In the data rows, 50 means zero.
Here are some points:
[40,22,73,65,69,54,34,75,46,78,49,52,24,30,67,76,36,59,61,57,31,20,37,44]
[20,64,42,74,52,26,71,50,58,32,28,23,78,44,39,44,64,71,30,33,50,69,80,60]
[62,70,30,39,47,26,84,33,44,16,37,55,47,33,65,20,78,56,16,60,73,77,80,52]
[54,67,56,48,33,32,76,38,29,19,60,43,64,55,25,14,81,45,19,37,73,79,82,69]
[57,34,61,42,64,68,22,69,52,72,74,46,39,58,39,76,36,28,81,60,28,26,18,49]
[39,36,71,57,66,64,25,68,53,70,53,45,51,63,27,75,37,38,78,42,27,32,21,63]
[74,39,61,39,58,68,22,55,72,72,66,49,27,55,42,79,30,31,78,54,37,26,18,47]
[29,65,57,75,44,26,76,52,41,19,22,48,54,36,42,30,70,81,16,57,67,74,80,39]
[32,55,59,71,47,25,80,56,29,32,39,44,70,43,31,15,75,64,20,52,61,82,71,47]
[29,62,47,70,61,17,59,52,35,19,66,41,81,41,20,28,84,45,25,52,45,79,74,69]
[31,70,53,73,44,29,79,41,35,16,49,41,72,41,22,14,84,59,25,52,65,82,66,58]
[23,31,75,70,78,34,56,72,44,78,52,41,27,24,59,65,50,62,44,66,34,20,57,38]
[58,65,34,48,44,26,84,30,41,19,38,52,59,33,65,17,75,65,17,54,73,80,79,44]
[18,61,46,76,62,24,71,56,49,38,30,27,80,36,41,36,69,72,21,36,52,66,79,56]
[53,33,64,27,72,70,30,51,57,78,47,63,25,46,74,76,22,36,67,60,36,21,39,50]
[44,61,55,53,42,34,66,39,28,22,61,39,72,55,31,17,78,35,22,48,68,77,81,73]
[43,36,70,61,72,50,25,74,56,78,60,51,33,34,45,76,38,55,65,68,28,20,21,42]
[20,53,56,82,58,26,34,61,29,33,68,35,78,47,17,20,81,48,39,46,76,68,54,72]
[71,36,53,31,41,74,22,50,61,72,63,66,39,72,56,76,24,28,81,46,42,29,18,49]
[43,62,33,65,52,26,82,35,41,19,29,49,58,36,62,17,78,73,16,52,70,74,82,47]
[76,32,36,26,46,70,44,50,59,72,53,67,22,48,79,68,24,45,59,64,60,29,34,37]
[58,33,62,37,60,71,26,67,46,72,57,49,43,71,43,70,29,35,78,52,36,29,21,55]
[71,32,67,46,50,64,28,69,48,77,58,54,26,43,57,74,35,39,74,62,38,24,20,46]
[71,36,50,31,58,74,31,55,55,75,49,66,19,47,67,79,27,36,76,63,42,26,20,47]
[49,65,26,39,47,28,82,39,34,19,45,43,73,38,63,18,74,60,16,56,70,78,82,55]
[20,45,78,82,75,29,34,72,41,64,49,24,67,38,17,59,72,56,53,52,28,40,46,61]
[79,39,22,25,38,71,62,41,75,72,49,63,22,38,82,62,19,56,50,46,56,32,68,33]
[55,69,37,60,41,34,79,28,48,18,28,58,49,41,58,22,64,73,20,52,72,74,79,42]
[54,70,36,39,30,26,82,27,44,16,57,49,67,38,59,14,75,62,22,52,79,85,71,47]
[40,34,73,56,66,65,22,69,52,72,54,46,50,64,25,76,36,36,81,43,25,32,18,64]
[74,34,50,34,55,71,51,44,66,75,37,69,19,30,82,73,24,59,61,54,45,23,40,30]
[69,33,73,36,46,68,34,58,56,76,53,65,22,43,76,68,26,45,53,62,45,25,26,42]
[74,73,39,33,22,49,82,29,46,17,39,60,46,57,65,14,59,61,26,54,74,82,64,37]
[68,35,55,39,58,71,22,66,52,76,42,64,27,49,61,74,32,41,73,53,38,31,24,50]
[74,34,64,45,52,71,28,66,63,75,57,52,24,47,59,79,30,36,76,49,37,23,18,41]
[28,63,37,71,34,68,26,63,31,43,75,61,80,82,20,20,51,48,70,44,42,58,31,54]
[60,29,72,39,55,68,25,63,46,73,67,48,43,62,41,71,32,35,78,54,35,28,21,52]
[54,25,67,48,61,57,42,69,46,78,43,60,19,33,76,76,27,65,73,52,37,23,32,38]
[74,36,59,31,50,71,22,52,63,72,46,66,27,61,67,79,24,36,78,49,42,32,18,44]
[71,31,75,34,47,68,34,58,58,78,52,66,19,41,79,70,24,45,53,63,45,23,26,41]
[57,70,47,59,30,37,82,27,44,16,23,55,47,44,62,22,67,76,16,52,76,74,82,35]
[28,58,31,52,39,47,79,36,71,27,20,26,65,71,49,73,35,71,51,22,64,61,79,44]
[18,63,46,78,58,25,73,56,49,35,30,27,77,38,41,39,68,69,22,36,55,66,79,53]
[74,36,44,20,57,76,34,42,63,75,54,69,19,44,82,62,24,37,69,58,51,29,29,51]
[29,38,71,71,65,43,35,73,27,75,53,40,58,32,17,76,66,48,62,37,24,49,53,60]
Here are 10 more points, each followed by its number:
[31,73,59,68,47,29,68,44,35,16,57,38,78,44,17,20,84,53,25,43,54,82,74,64] 0
[62,67,47,34,38,29,79,24,32,19,60,46,44,58,56,17,75,36,16,52,82,74,82,69] 1
[74,36,44,25,55,71,34,50,61,72,54,66,19,41,79,79,30,42,67,63,51,23,23,41] 2
[65,73,33,39,35,26,84,27,44,13,49,46,64,36,51,20,75,59,19,54,70,82,77,58] 3
[60,36,70,45,61,65,22,66,44,72,74,49,41,61,36,76,33,28,81,54,28,26,18,52] 4
[74,39,30,34,58,71,28,55,69,75,52,63,22,52,65,79,30,39,76,54,45,26,18,47] 5
[47,31,66,42,60,66,22,72,52,73,71,50,41,60,38,76,35,31,81,54,29,26,18,60] 6
[20,66,44,76,58,26,77,46,58,27,38,29,70,36,36,41,67,71,21,41,56,64,80,52] 7
[71,48,53,28,41,77,22,47,69,56,66,63,36,83,39,70,24,25,81,57,39,34,18,52] 8
[82,74,39,25,41,47,79,23,58,16,49,61,22,42,70,31,62,53,30,65,77,69,50,36] 9
Which of these numbered points is nearest to each point below, looking only along the 8 directions in which the first points spread most? Its number follows each.
[45,31,67,42,61,65,22,72,52,72,71,49,41,61,36,76,36,31,81,54,28,26,18,61] > 6
[74,45,50,31,44,71,22,47,63,72,57,66,27,64,67,76,24,34,81,54,39,32,18,41] > 5
[34,62,30,73,24,57,31,69,24,39,77,55,84,67,17,17,81,36,50,40,48,71,49,66] > 0
[76,36,45,23,55,71,38,53,60,75,53,68,20,37,79,71,28,42,65,62,50,23,28,42] > 2
[19,41,58,72,65,57,30,62,51,75,31,35,80,49,44,68,24,61,75,28,25,44,52,55] > 6
[79,39,44,20,50,77,25,38,69,61,63,60,30,58,70,79,36,31,73,49,45,29,18,58] > 5
[65,73,33,39,36,26,84,27,44,13,49,46,63,36,51,19,75,59,19,55,70,82,77,57] > 3
[71,51,56,28,41,74,22,44,69,58,66,60,36,83,36,73,24,25,81,54,42,34,18,53] > 8
[17,39,59,73,66,55,29,64,48,77,33,35,80,47,44,66,27,61,73,30,24,43,53,56] > 6
[71,38,45,27,55,69,36,49,59,70,54,65,21,41,77,76,32,43,65,63,52,26,26,42] > 2
[62,28,73,37,55,71,22,64,46,75,68,49,41,64,42,73,30,34,81,54,34,26,18,52] > 4
[45,73,36,59,47,29,82,24,52,16,32,55,44,38,62,20,75,67,16,57,68,79,82,41] > 3
[60,74,34,55,41,34,79,26,47,19,38,55,51,34,62,22,64,66,19,49,72,77,79,41] > 3
[54,70,36,62,41,32,82,27,46,16,26,57,50,38,59,20,67,76,16,52,73,77,82,41] > 3
[80,74,41,27,43,46,79,24,58,16,49,59,22,41,68,31,63,53,30,65,76,69,50,36] > 9
[62,67,53,39,44,26,76,33,29,19,68,38,61,52,42,17,81,31,16,52,73,60,82,78] > 1
[17,31,75,79,72,32,48,66,41,78,49,38,44,24,34,68,58,65,59,54,28,26,63,52] > 6
[71,39,47,28,52,74,22,44,69,72,57,60,33,67,65,79,24,34,78,52,42,29,18,44] > 5
[48,67,53,51,35,29,70,33,27,19,63,43,61,61,31,14,78,39,19,46,82,77,82,72] > 1
[68,46,53,29,38,71,25,49,70,59,63,57,36,82,45,70,27,26,78,60,41,36,21,50] > 8
[65,28,70,39,58,68,22,72,52,75,63,57,33,47,48,79,30,36,76,54,37,26,18,47] > 4
[71,39,47,31,50,74,22,44,63,72,68,60,36,61,65,79,27,28,78,54,42,26,18,44] > 5
[66,51,51,30,38,72,24,44,70,56,65,59,35,82,41,70,27,26,78,54,41,39,21,59] > 8
[20,39,58,71,65,58,28,63,50,78,33,36,78,47,46,68,25,60,76,30,23,42,50,55] > 6
[68,45,53,28,38,77,22,47,72,56,66,63,36,83,45,70,24,25,81,57,39,34,18,52] > 8
[60,36,69,45,61,66,23,66,44,73,73,50,40,59,39,76,32,29,81,54,28,26,19,52] > 4
[65,62,53,28,55,40,82,33,27,67,63,52,33,24,42,42,78,48,22,37,70,77,82,18] > 1
[79,74,40,28,42,44,80,24,57,15,49,59,25,41,68,29,65,54,28,65,76,70,53,37] > 9
[76,36,44,22,55,71,39,52,61,75,52,69,19,36,82,70,27,42,64,63,51,23,29,41] > 2
[17,67,44,79,58,23,79,47,58,25,37,26,72,36,34,39,69,73,19,40,56,65,82,52] > 7
[17,39,59,73,66,57,28,64,49,78,32,35,81,47,45,68,24,62,76,29,22,43,51,55] > 6
[76,20,42,25,44,71,37,55,61,75,54,69,30,44,82,70,24,48,64,63,54,23,32,38] > 2
[65,42,53,31,44,71,22,47,77,58,68,57,39,83,42,70,24,25,81,60,37,32,18,52] > 8
[75,38,44,24,54,69,42,51,60,72,51,68,21,36,81,68,29,44,62,62,52,26,32,41] > 2
[69,39,46,31,50,73,25,44,64,72,68,60,37,59,66,78,27,30,75,54,43,26,21,44] > 5
[60,42,50,34,41,74,23,47,71,62,67,64,46,82,38,73,24,26,81,57,34,32,18,55] > 8
[76,31,53,39,44,60,45,69,58,78,49,66,19,36,79,70,24,51,67,63,39,23,35,27] > 2
[29,31,74,69,62,52,21,76,34,78,54,42,62,46,23,70,56,47,67,47,27,39,34,59] > 6
[33,68,53,71,44,31,76,42,36,19,50,42,70,42,25,17,81,58,27,52,64,79,63,57] > 0
[18,68,42,78,57,23,79,43,68,24,36,27,75,35,40,43,64,70,20,38,57,61,82,52] > 7
[54,70,36,59,41,29,82,30,49,16,35,57,53,30,62,20,67,76,16,46,73,77,82,41] > 3
[62,76,31,38,41,29,84,24,46,13,48,52,55,38,65,17,72,57,22,60,71,82,77,40] > 3
[19,66,46,77,58,26,76,48,58,27,39,27,71,37,34,41,68,71,22,41,55,63,79,52] > 7
[82,76,39,25,41,46,82,21,58,13,49,60,22,41,70,28,64,53,28,66,79,71,51,35] > 9
[20,65,30,73,35,40,82,33,72,22,23,29,70,64,48,62,44,76,50,18,56,60,82,47] > 7
[23,52,56,80,57,28,33,61,31,35,68,36,75,47,19,22,78,47,41,46,74,66,52,71] > 0
[54,70,36,59,41,32,82,24,49,16,29,57,47,38,62,20,67,76,16,52,73,77,82,41] > 3
[64,30,68,40,57,66,25,71,51,72,63,57,35,47,47,76,33,37,73,54,38,28,21,47] > 4
[23,31,70,73,75,34,53,66,58,78,37,41,27,24,53,76,50,65,44,60,34,20,63,44] > 6
[63,62,44,32,35,49,81,51,29,20,28,35,73,67,38,17,75,53,17,42,70,79,81,57] > 1
[79,47,37,20,47,71,55,31,63,64,52,74,19,34,81,73,24,39,57,65,61,29,34,44] > 2
[74,36,47,31,44,71,22,52,61,75,63,66,30,55,67,73,27,36,81,57,42,26,18,44] > 5
[71,38,47,33,55,69,28,52,63,76,45,64,30,63,66,72,24,38,76,51,43,34,21,45] > 5
[71,42,64,37,61,74,22,66,58,72,60,55,30,50,48,79,27,34,78,52,34,26,18,44] > 4
[65,45,44,31,38,77,22,47,72,58,68,57,39,83,51,70,24,25,81,60,37,32,18,55] > 8
[19,64,44,77,56,26,74,56,48,33,32,28,78,38,41,36,69,68,21,35,56,69,80,53] > 7
[17,67,30,62,47,43,82,33,77,25,23,26,72,61,51,70,38,67,44,20,62,57,82,41] > 7
[20,69,37,76,44,34,71,39,66,18,31,28,76,62,34,60,51,71,44,25,55,61,79,49] > 7
[71,61,36,20,41,42,79,23,58,30,55,69,30,39,81,25,51,47,19,65,77,63,71,47] > 9
[74,71,36,28,25,44,81,31,47,19,41,58,51,53,62,17,64,58,25,54,77,80,66,36] > 9
[17,56,30,68,38,48,59,35,72,30,26,29,84,81,65,56,24,73,50,20,45,65,80,47] > 7
[35,62,30,71,26,55,34,67,25,37,75,54,82,65,19,17,80,37,48,42,49,71,50,66] > 0
[26,45,78,76,55,29,39,58,21,41,68,35,64,55,17,28,72,48,22,40,68,57,82,75] > 0
[59,65,33,48,44,26,84,30,41,19,37,52,58,33,67,17,75,65,16,54,73,79,80,44] > 3
[55,70,42,60,38,32,79,29,45,17,25,54,52,40,60,22,67,74,18,51,71,76,81,40] > 3
[68,31,73,34,47,67,36,58,58,78,52,65,22,41,79,68,24,46,51,62,45,24,29,42] > 2
[51,70,42,56,33,26,84,27,38,19,46,49,61,36,62,14,75,65,19,54,73,82,77,41] > 3
[76,73,39,31,21,48,84,27,46,16,37,60,44,55,67,14,58,62,25,54,76,82,66,35] > 9
[71,68,44,34,37,32,84,24,49,19,51,58,39,34,78,14,64,54,19,59,79,77,68,43] > 9
[66,69,33,36,40,28,83,28,44,19,45,53,54,35,63,22,73,58,18,57,72,77,78,49] > 3
[34,43,57,68,62,33,80,56,48,70,39,44,30,25,60,67,53,69,20,53,48,29,81,31] > 7
[26,59,30,53,38,46,82,35,72,25,18,24,67,72,48,73,36,73,50,20,65,63,82,44] > 7
[60,70,30,48,38,26,84,27,35,19,37,52,58,47,62,17,75,65,16,54,73,79,80,47] > 3
[54,28,67,42,72,60,25,69,63,75,66,46,33,44,51,79,36,36,76,57,31,23,18,49] > 6
[29,36,73,70,66,43,34,75,24,78,54,41,58,30,17,76,67,48,61,37,22,48,51,61] > 6
[65,28,61,39,58,74,22,69,55,72,68,57,33,52,42,76,30,36,81,52,37,26,18,47] > 4
[71,39,51,31,52,74,22,58,63,72,57,66,25,51,67,76,27,34,81,49,42,31,18,44] > 5
